Named moves (each a turn or a mirror), then the moves between two rows, first move first; the first pair answered
Y:
[ 19 -15  13  -8   6   6  -7  12   6 -20 -13   8  -5  10   2 -17   9  -3
   9   7 -11] -> [ 17 -14  14  -8   7   4  -5  14   6 -19 -12   9  -5  10   3 -17   7  -2
  11   6 -12]
[  2   8  -1  -6  -8 -16   7 -18  -1  18  -7  13  15   4 -23  40  11   9
 -13  -9  13] -> [  1   9   0  -7  -8 -17  11 -18  -1  17  -6  13  16   3 -23  38  11   9
 -12  -9  11]
[-33  -4   3 -10  12 -19  13   7 -21  12  20 -24   4   9  22 -17  28  17
  17 -13 -17] -> [-16 -21   0   4 -24  21 -29  -2 -12  11   3 -43   2  -5  13   2  29   4
 -11   4 -17]
T:
[ 21  -3 -16  -1 -23  19   7 -20   6   5 -20  -4   3  -4 -12  20  -6  -8
 -14   6  26] -> [ 20   7 -19 -12 -10  -4  20 -18   4  11 -20   6  12   6  -7  20  -3  -1
 -10  -3  29]
[ 21   9   5  22 -20  38 -12   1  13   9  -5   3 -15 -14 -18  27   0   1
   4  15  21] -> [ 25  29   8   1 -18   8   9  -3   0  25 -11  -3  13   0  11  31  21  12
  -2  -6  26]
[-10   3 -17   3 -14  -5  -1 -15   7  14   9   0   2 -12  -8  20  -7   3
  -1  12   8] -> [ -9   6 -18   1 -15  -8   2 -17   5  15   8  -2   7 -10  -4  20  -3   4
  -4   9  10]
[-19   0 -13   9  -9   3  -8  -6   0   5  18  -7   0 -10  -9  -4  -8   0
   2  14  -1] -> [-17   9  -9   1 -11  -8  -1  -9  -7  12  15 -13  15  -5   7  -3   2   6
  -4   5   1]
P:
[  1 -17 -35   9  -1   0 -32   1  30  13  -1  14  -3  -3 -30   2 -22   0
   0  20   1] -> [-14 -22 -22  13   6  12 -26   7  23  -2  16   4 -14  -7 -22 -25 -22  -2
  10  25 -10]
[ 22 -10  31   4   3  29  -8  -1 -11 -11 -23   5 -19  -6   7  19  17  -8
  -9  -2  -2] -> [ 22 -10  31   4   3  29  -9   0 -12 -12 -21   5 -21  -7   8  17  19  -8
  -8  -2  -3]
[-11  10 -19  -2   6 -12   0   3   0  20   0  -2  25   6   6 -12  -1   5
   0   4  -4] -> [-14   9 -14  -1   9  -8   1   5  -2  17   5  -5  21   5   7 -18  -3   6
   1   4  -6]
B:
[ 14 -14 -13  -6   2  -5 -19   4   8   1 -34  -3  27  20  10   1   5   2
 -20  15  -4] -> [ -1  -7 -29  -3  -2 -18 -13  -5  12  14 -24   3  25  14  -1  12  -7   5
 -16  20   4]
[-10   9 -14   7  -9   9 -14 -21 -12   5  23 -15   7   0   5   7   9   4
 -12  24 -16] -> [ -8   7 -10   7  -8  13 -14 -18 -16  -1  21 -18   6   1  10   2  12   3
 -12  22 -19]
[  3 -15   9  12 -16  36 -20   2   3 -19  -3 -12 -18 -11  -2  -5  -2 -20
  -5  16  -8] -> [ 20 -15  10   4 -14  32 -25   3   5 -16 -17 -10  -7  -3   5   2   7 -19
 -13   9  -5]
Then:
Between the rows of a pair lie two moves.
[ -2  -5  13  -8  29 -13  24  15 -14 -12   4  12 -12   8   7 -16   7   0
  17 -10 -10] -> [  6 -22  12   7  15  20  -3  17  -5 -22  -2   5 -28  -2  -7 -12   0 -11
  10   4 -13] : B then T
[-20   6  -2   8  -1  11   9  -9  -6 -15  17  -2 -17 -12  -3   1  -7  -4
   7   6  -4] -> [-10  13  10  -2  -7   7  12 -12 -15 -12  10 -14   1  -5  17   0  11  -1
  -4  -5  -5] : T then B
[-20  -5  -9  12  13   3   8   2   8  -7  14  18 -26 -12 -28   4 -18  -1
  22   0   6] -> [  7 -16  18   6  21  21  -2  16   2 -28  -5   9 -23   1  -5 -12   1  -7
  14  -9  -7] : B then B
[  8 -14 -11  13 -10  -7 -14  -8   0   5   3   6  -2  -2 -27  25   0   3
   3   4   0] -> [ -9 -13  10  14 -11   7  -5  -7 -18  -8  21 -17  -4  -5  -5  -9  13   3
   4   5 -14] : T then P
[  9  -4 -17  -4 -20   4 -22   2   6   5  -9 -11  20  -2  -5  17  11   3
 -14  11   6] -> [-19  -8 -10   7 -15  14 -12   5  -4  -9  20 -21   3 -10  -3 -12   3   2
   1  19  -6] : B then P
[ 15   5   8  -3 -15  -2 -12   2 -14   8  -8 -25   9   8  11  -4  15   0
 -17  -1  -9] -> [  4   4   1  -6  23 -26   6  15  -7   4   3   5  -3  16  -5 -20  -2   2
  10  -3 -11] : T then P
[ -1   6  10   1   4  10  10 -22 -14  22  -6 -13   2   9  -2   8   2  21
  -1 -16   5] -> [ -3  -7   8  11   4  26  -2 -20  -7  13  -2  -9 -14   0 -16   5  -8  14
   3  -4   2] : T then T
[ 15 -19  18  -5  25   6  -8  20  -2 -17 -10  -1 -11  -2   7 -10  -3 -14
   2   6 -11] -> [ 22 -10  -5  -8  14 -14 -10   9   9   9 -20  13   1   0  -6  24 -12  -8
  -6   4   6] : P then B
[ -6  -1 -12   5  -6  -6  -8 -11   1   7   4   4  -4  -4 -14   7  -9  -1
   4  13   4] -> [ -9   2  -5   6 -16   0  -5 -15  -8   6   8 -10  -2  -5  -2   2   0   1
  -3  13   2] : T then B
[  2 -15   0   3  24   3  -5  16   8 -18   8  13 -18   5 -11 -23 -12  -7
  13   8  -7] -> [ 12  -5  13  -5 -13  14 -14   0  -9  -6  -4 -24   8   6  24 -14  18  -3
 -18   0  -5] : Y then T
[-20   3 -21  14  15 -21  10   1   6  -6  -2  36  -2  -4 -26  10 -12   2
  24   7   9] -> [-13  20  -6   0 -18 -22  15 -15 -17   7 -10  -4  33   1  18  15  24  10
  -5  -9  10] : T then T
[ 10  -8  24  12  19  11  13 -16  -2 -23  26 -13 -14  -3  -8  -2  -9 -15
  10  11  -1] -> [ 28   7  16  -1   3  -6  14 -28  -3  -1   5 -18  14   5   7  27   8  -8
 -11  -3  11] : T then P
[ -2   4  11 -16  23 -18  26   5  -7 -10   4   4   6  13  17 -17   7   6
   9 -17 -13] -> [ -1 -21   7   7  11  23  -6   6   6 -26   7   2 -22  -5 -11 -14 -10  -9
   8   6 -18] : T then Y
[ 17  -9  22 -17   7   0   4   6  11   9 -26  -8  -2  19  -5   0  15 -10
 -17  -7   3] -> [ -4   0  -2 -12  -1 -20  13  -7  17  27 -12   0  -2   9 -23  17  -2  -3
 -13   1  15] : B then B
[ 14 -18 -12  -1 -26  18 -27  -3  26   0  -7   7   1 -23  -2   2 -14 -18
  -3   7  13] -> [ 12   7  -6 -24 -12 -25   8  -4   9  17  -8   7  32  -4  29  -3   5   0
   2 -19  15] : T then Y
[-24  13  -2  12   3 -14  15 -11  -6  -4  14 -13   3 -10  -6   2 -10   3
  20  -5  -2] -> [-13   5  -5  19 -16   4  -7 -16  -1  -1   2 -24   3 -17 -13  16 -10  -3
   5   4   0] : Y then P
[-10   3 -14  16 -15  12  -1  -9   1  17   9   4 -23  -6  -3  14  -9  -4
   1   2  -2] -> [ -6  13  -1   3 -15   2  13  -9 -12  18   5  -8  -5   4  24   6  11   1
  -5 -14  -4] : B then T
[ 10  -1  20  -2  -1  19  -8   5  -3 -11  -1   0 -16   4  -7  -1   0  -4
   3   5 -10] -> [ 13  10  21 -11  -5   7  -1   0  -9  -3  -7  -7   1  11   9   3  11   1
  -4  -3  -8] : T then Y
[  5 -10  11   9  -1  25 -12   4  -2 -12  -2  -9  -6  -6   7 -16   2  -4
   1   7  -6] -> [ 11  -1  13  -4  18   2   3  11  -5 -11  -6   3   7   7  17 -20   7   3
   7  -6  -5] : Y then B
[-15   8 -13  -6  -2   2  10   5  -1  13   2 -12   9 -12   6   7   2  -9
 -11  -9  20] -> [-14   0 -18  -1   0   8   2   8   8  10   1  -4   0 -16  -8  11  -7 -14
  -8  -3  19] : T then Y
[ -4  17   6   2  -2  -9   8 -13  16  18   1   8 -22   1 -10  20   4  13
  10 -17  13] -> [ -8   4  16  13 -14  19  -6 -14  14   4   8  -9 -33 -10  -9   6   4   6
   3  -5   2] : P then Y
[  5   0 -15  -3  -9  -6 -17  -8  12  -8  -9   4  14   7   9   1   9  -4
 -13  -2 -16] -> [  1  -2 -10  -2  -4  -4 -15  -4   9 -14  -5   1  13   8  14 -10  10  -3
 -10  -3 -21] : P then B
[ 11 -11  33  -9  -6  11   3   0   0   3   3 -11  -4   8  -2  11  11  15
  -3   7   8] -> [  6 -12  29  -8  10   1  11   6   5   0   9   3 -11   9 -11   5   2  15
  10   7   6] : Y then T
[ -5  -3 -25 -18 -15 -30  -2 -13   9  33   1  18  19  -7  -1  18   0   4
  -7  13   6] -> [ -6 -11 -20 -10 -34  -5 -17 -18   6  27   1   0  14 -17   0  18   2  -3
 -18  22   2] : T then T
[  8   2  18  -7 -11  15   3  -2  -8 -10  -7  -8  -8  -3  11   2   9  -3
  -3  -7  -6] -> [ 12   7   6 -13   6 -10  12   2   2  -3 -13  16  -3   5   0  11   1   1
   7 -11   2] : P then T
[  4   2  -3  -5 -11  -1  -1 -13  -2   6  -3  -6   9   0  -4  11   0  -2
  -9  -3   6] -> [ -9   2  -2   0 -11   2   2 -13  -5   2   9  -9   0  -6  -9   5  -4  -5
  -4   2   4] : B then B
[ -7  -8  -1  -4   9  -7  -7   6   2   9   9   1  23  -4  10 -22  -5   8
   3  15 -13] -> [  3 -10 -10  -4   3 -10 -16   3  11  18  -4   6  25  -4   1  -2  -9   6
  -4  15  -5] : T then P
[ -5 -15  22  -2   2  16   1  14 -12  -3  -3  -7  -9   3  13 -19   8  -4
   3   5  -9] -> [ -6 -16  16  -2  17   4   8  19  -8  -4  -2   7 -13   8   6 -19   1  -4
  12   4  -8] : T then T
[-17   5  -5   0  -6  -5  12  -5  -3   7  18   2  -7  -9 -14   6 -16   4
   6   4   6] -> [-14   6  12  -2 -11   4  15  -5 -17  -1  16 -16  -3  -8   7  -5   1   2
   1  -1  -1] : B then T
[ 10  -5 -17 -14  13 -24 -12  11  10  11 -12   3  23  10  21  -5   1   1
  -7   2   3] -> [ -6 -17 -27   5   0  -4 -26   5  17   7   4   2  -2 -10  -3  -2 -20  -5
  -3  24   2] : B then T
[-17   5   4   6  10 -13  24  -2   1   4  14  17 -22 -11 -14  18 -14   6
  17   0   9] -> [-12   1  28  11 -13  19  14  -5 -16  -9  13 -14 -22 -18  10   6   6   1
   1  -1   0] : B then T
[ -7 -19  11  12   2  -2   2   1   3  -7  19 -13  -4  -5  22 -18 -15   7
  14  18  -2] -> [ -3  -9  13   3  -1 -14   7  -4  -2   2  13 -19  11   0  34 -13  -4  11
   7   8   0] : Y then T
[ -6  -1 -11  -5   9  -9  -4  -2   0 -13  10  -7  -3  19  10 -11  -1 -17
   0  11  -3] -> [ -5   0  -8  -7   5  -9  -4  -4  -3 -11   8 -10  -1  19  16  -8   0 -15
  -4  11  -3] : T then T
[ -4  -8  -2  -6  -4  16 -29   7  31   3  -2  20  -4  -2  -7 -27  -6 -16
   1  19 -10] -> [ -9  -3  12  -6 -19  24 -24  -1  17   1   3  -1  -1  -5  12 -36   7 -13
  -7  16 -14] : Y then T
[  5  -2 -17  -1   7  -8   1   6  -5  22 -13  28  -1  12 -16  23  -7 -22
 -10  -5  21] -> [ -2 -12 -13  10 -12  19 -13   0  -8  15  -5  11 -14  -1 -19  22  -8 -28
 -16   8  16] : T then B
[  6  -5   3  -7  21  -8 -13  11  12 -14  -1  -1  11  14  16 -32  10   8
   2   7  -6] -> [  8  -8   7  -4  10   3 -20   6   9 -15  -1 -11   9  10  18 -32  13   8
  -5  10  -9] : T then T
[ 1 -3  3 -1 -6  1 -2 -8 -4  6 -2  0 -3 -4  1  6  6  3 -5  2  4] -> [ 2 -2  0 -1 -2 -2 -3 -5 -1  6 -4  3 -2 -3 -2  9  5  4 -2  3  6] : T then Y
[ -8  -6  -6   9  -8  12 -10  -9   5   1  10  -6 -12  -7 -14   5  -4  -7
   5   2   4] -> [  4  -6  -4   5  -9  13 -15 -10   8   2  -3  -4  -8  -5 -13  15  -1  -7
  -1  -1   6] : B then P
[  1  -5   0   3  16  -5  -3   8   8   7 -10   7  -4  13  -9  -3  -7  -3
   4   2  -6] -> [ -7   0   7   0  16  -8   9   6  -1   4  -3  -2  -2  14   1 -12  -1   1
   7  -2  -9] : T then Y
[ 29 -14   6  -4  -2  19  -9  -6  10  -4 -30  14  -4  -6  -5  23   1 -12
   0  -2  11] -> [ 22   1  11 -17  14 -10  18  -5   1   2 -26  19  10   6  11  16   8  -2
   8 -18  10] : T then Y
[  4  -9   6   0  -7   4  -2   7   8  18 -18   2  11   6   4   6   6   5
 -22  -2   4] -> [-16  -6  -3   7 -11   0   4  -1   8  24  -3   5   3  -4  -7   8  -5   9
 -15   6   7] : B then B
[-10  10  -6   2   1 -10   2 -12  -2   0   2   4   2   0  -3  -5 -10   0
   2  -6  -3] -> [ -8   6   5   3   3   0   1  -8  -6  -8   1   1  -3   0   3 -13  -9  -3
   4  -7  -8] : B then B
[  1   2   9   5  14   8   6   4 -14 -18   2   9 -10  -1   2 -32   1   4
  11  -3  -1] -> [ 10  12   8  -4   1   1   2  -4 -20  -5 -10   0   9   5  17 -21  16   9
  -5 -11   3] : Y then T
[ -4  11   5  15 -31  19  -3 -13 -10  -1  14 -18 -13 -16  -1  13   1  -3
 -11   6   1] -> [-13  27   9   0  -2 -16  27  -6 -18   4  20  -6  -1  -1  15  -4   7   8
   5 -10   1] : T then P
[-20  19 -19  10   6 -18  18  35  -9 -12  11  -5  -4   8   9 -57   2   8
   5  -9 -16] -> [  5   3 -47  25 -13   1 -21  26  22  -4 -15  15 -17  -4 -35  -4 -22  -2
  -7   7  -1] : P then T
[ -3 -12  -3   3 -11   3   5  13   2  18 -16 -11   9 -29  15  -7   5  13
   5  12   6] -> [  0 -12  -7   3  -9  -1   2  14   7  21 -19  -4   9 -29   7  -2   1  11
   6  15   9] : T then Y
[ -1  -3   7  -6  14  -4   6   5  -2  -9   7   9 -17   0  -2   3   5   9
   7  -2   2] -> [ 9 -3  5 -9 13 -7  3  5  1 -7 -2 12 -9  3 -2 11  6 10  1 -6  5] : B then P
[ 12  -7  18   5 -20  27 -15  -3  -6 -18 -14 -15 -11  -8   3  15   9  -8
 -13  -2  -3] -> [  2  18   0 -15   2 -29  19  -5  -5   9 -11   9  11   7   6  25   8   9
   0 -18  11] : T then B
[-10 -10 -20   7 -14   2 -16  -1  11  12   5 -15  15  -3   3 -16  -6  -4
 -15  19  -5] -> [ -5  -3 -22  -2  -7 -15  -9  -1  12  20  -1 -11  26   5  10 -12  -1   0
 -15  10  -1] : T then Y
[ 7 -1 13 -5 14  4  3  9  2 -7  1  3 -7  3  3 -5  5 -4 12 -7 -3] -> [12  0 13 -9  4  4 -2  5  1  0 -5 -4  2  4 12  2 13 -2  3 -9 -2] : Y then T
[-18  -2  -7  -5 -17 -17  -8  14   3   8   4  -2  20   0  19 -18   6   6
   9  11   1] -> [-19 -10  -5   0  -6 -10 -11  22   7  -3   7   7   6  -1   9 -26  -2   0
  19  15  -3] : T then B
[ -2   9  19   4 -17  10  11  -5 -28   0   9 -12 -22 -17   4   3   8   4
   7  -1  -9] -> [ 20   8  22  -3 -15   6   4  -1 -24   3 -12 -10  -7  -7  13  12  20   4
  -4  -9  -7] : B then B
[  5  -1 -19  -2 -19  -6  -2 -10  -6  16  -2  -1   9  -4 -13  23   6   1
 -14   1   5] -> [-15   5 -17   0  -8 -19  17  -7 -13  13  16   4  -1  -8 -14  12   0   5
   3   1   4] : B then Y
[ 14  19  23 -11   2  13   9   3 -11   7 -24  -4  17  -1  35  17  21  -4
 -18 -13   3] -> [  8  -7  18  14   5  45 -14   9   5 -12 -14   8 -20 -19   0  15  -7 -17
  -6  11  -3] : T then T
[ 2  7 -8  2  6 -4 17  1 13 -2 -4 16  4  9  8  9  6  7  3 -1 -1] -> [ 3 -4 -2 11 -9 23  1 -2 14 -9 -5  2 -2  1  6  5  7  0 -4  9 -6] : P then Y
[  5   0  17  -2   1  10   1   1 -12  -9  -4  -6  -7   0  20  10  16  -1
  -1 -12  -4] -> [ 12  -9   8   2   1  16 -13   3  -1 -10 -11   3 -11  -3   4  20   7  -6
  -3  -6  -2] : T then Y
[ -5  32  15 -14   0 -12  -3 -13   1   1   3  -3 -10   6  -8  12   9  15
 -11  -3  -3] -> [ -8  29  24 -14   3  -6  -2  -9  -4  -8   7  -9 -12   6  -2  -1  10  12
  -8  -2  -7] : P then B
[-13  13  -9 -10   3 -31  27   0  -5  13   4 -11  19   1   3  -7  21   7
  11 -16  17] -> [ -9  -8 -25   8   7 -11   4   5  18   5  -2  11 -10 -10 -38   9  -7  -6
  19   3  20] : T then P
[ -5  -3 -33  22 -26   8 -23 -17  27  24   3 -11   9 -15 -13   4 -11  -4
  -9  22   0] -> [ -5   5 -41  12   1 -25  -4 -10  32  32   2  13  14  -2 -17   6 -16   2
   6  12   5] : T then T
[-12  13   3  -2   0  -5  21  -3  -7   1  16   2  -5  -4   4  -3   1   6
   6  -4   1] -> [ -1   9  14  -7   4   2  16   3 -10  -8   6  -1  -3   2  14  -9   8   2
   4  -9  -4] : B then B
[-14  -7 -10  10  18  -8  -4  29   3 -19   6   1   2   7 -11 -18 -16 -14
  17   2   5] -> [  6  -3 -14   8 -22   3 -24  10  -1  -2 -16 -19  23   2   0  15  -2 -15
 -15   0  16] : T then P
[-27  -4   4  -1   4   7 -13   9 -25 -15  14 -10   6  -3  -3 -10  -3 -16
   2  -9 -16] -> [  3  -1  -2 -12  -1  -3 -23   6 -15  -2 -15  -1  25   8  -2  18   6 -12
 -12 -19  -5] : B then P
[ 15  -7 -10   6 -17  14 -21  -6  16   1 -16  16 -10  -9 -25  34 -14  -5
  -8   8   8] -> [  5  22   1 -19   0 -31  22  -6  -6  14 -10  14  16  10  10  20   7  12
   1 -20  10] : T then Y
[ 16  -2  10  -5  20   1 -15  13   2 -10  -9   6 -13  17   4 -26  17  -6
  12  -7  -8] -> [ 28  -8   2  -1   8   8 -29   8  12  -5 -21   8 -14  13  -8  -6  12 -10
   4  -4  -1] : P then T
[-18 -22  20  22  -6  26  -3 -11  -9 -27  12  -7 -35  -5 -22  -3 -13   3
  -1  18 -19] -> [  8   0  -6   3  -1 -21   7 -20   5   6 -19  24  -7  12 -31  51 -11  16
  -9   0   8] : Y then P
[ -2  16 -15   4 -28 -11   6 -15  10  17 -14 -16  -1  -6  -2  18  -2   3
   3   5   9] -> [-15  12 -16  11 -14  -8  15 -10  10   8   4  -6 -19 -12 -13   4 -15   2
  20  10   2] : T then B
[-10 -28  15  22   2  13 -11   9  -9 -25  16   3 -25   0   0  -9 -12 -18
   6  21 -29] -> [  8 -23  26   6  21  -6   1  20 -13 -27   2  11 -10  19  16 -16   2 -14
   9   4 -31] : B then Y
[-29  -8  15  -3 -11  41 -16  -3   5 -15  30  -2 -10 -10  -4 -26 -23   1
   6  25 -19] -> [-13  -6  33 -18  12  31  -5  11  -2 -26  17   3   0   9  17 -41  -5   2
   9   7 -27] : Y then B
[  2   1 -15  -9 -19   6 -13  -4  -1  16   1 -26  28  -1  20  -8  11  -1
 -23   7   0] -> [-12   6  -8 -13   0  -7   8   3 -10  10  13 -23  25   2  27 -28  11   4
  -8   3  -6] : P then Y
[ -5  -1  -1  16   2  -1  -1  -2  -9   3  -5  -7 -32 -13   5   7  -6   4
  -5   5 -10] -> [  5   6   6   6   6 -12   7  -1 -15   6 -12  -8 -18  -4  20   5   6   9
  -8  -5  -9] : B then T
[  2   9   5 -10  11   9  -1   9  -6 -11   3  11 -14 -11   3  -4   5  -5
  11   3 -18] -> [ 14  14  -1 -14  -3   5  -7   2  -4   1 -12   8   0 -10   7  18  13  -2
  -3  -2  -7] : T then P
[ -3  -4  -4   4   2  18 -17  -9   0  -2   5  -3 -11 -14  -5  -5  -1  -7
   5   6  -2] -> [  7   7  -7  -7  -4  -1 -10 -14  -2  13  -6  -3  12  -6   7  11   9   1
  -4  -6   5] : P then T
[ -2  15 -13  -6   3 -22  22 -10  -7   4   0  -2   4   1   6  22  10   5
   1 -15   7] -> [-16   3 -16  11   2  -2  14  -8  -3  -8  15   0 -21 -13 -14  15  -8  -3
  10   1   2] : B then T
[-39  11 -14  -1  14 -12  17  -5  -8  -1  31   3  -8  -7 -10 -13 -14   2
  22   7   7] -> [-19  -2 -23  11 -21  19 -23 -16   4   5   8 -12  -7 -18 -21  18 -16  -8
  -5  20  13] : Y then P
[  8  -8 -17  -6  -8  -4 -16 -14  15  11 -13   2   0  11 -12   2  11   1
 -21   0  16] -> [-13  -3  -4  -8  16 -15  10  -4   3  -2  11   7  -8  13  -2 -32  11   4
   1  -3   5] : Y then P
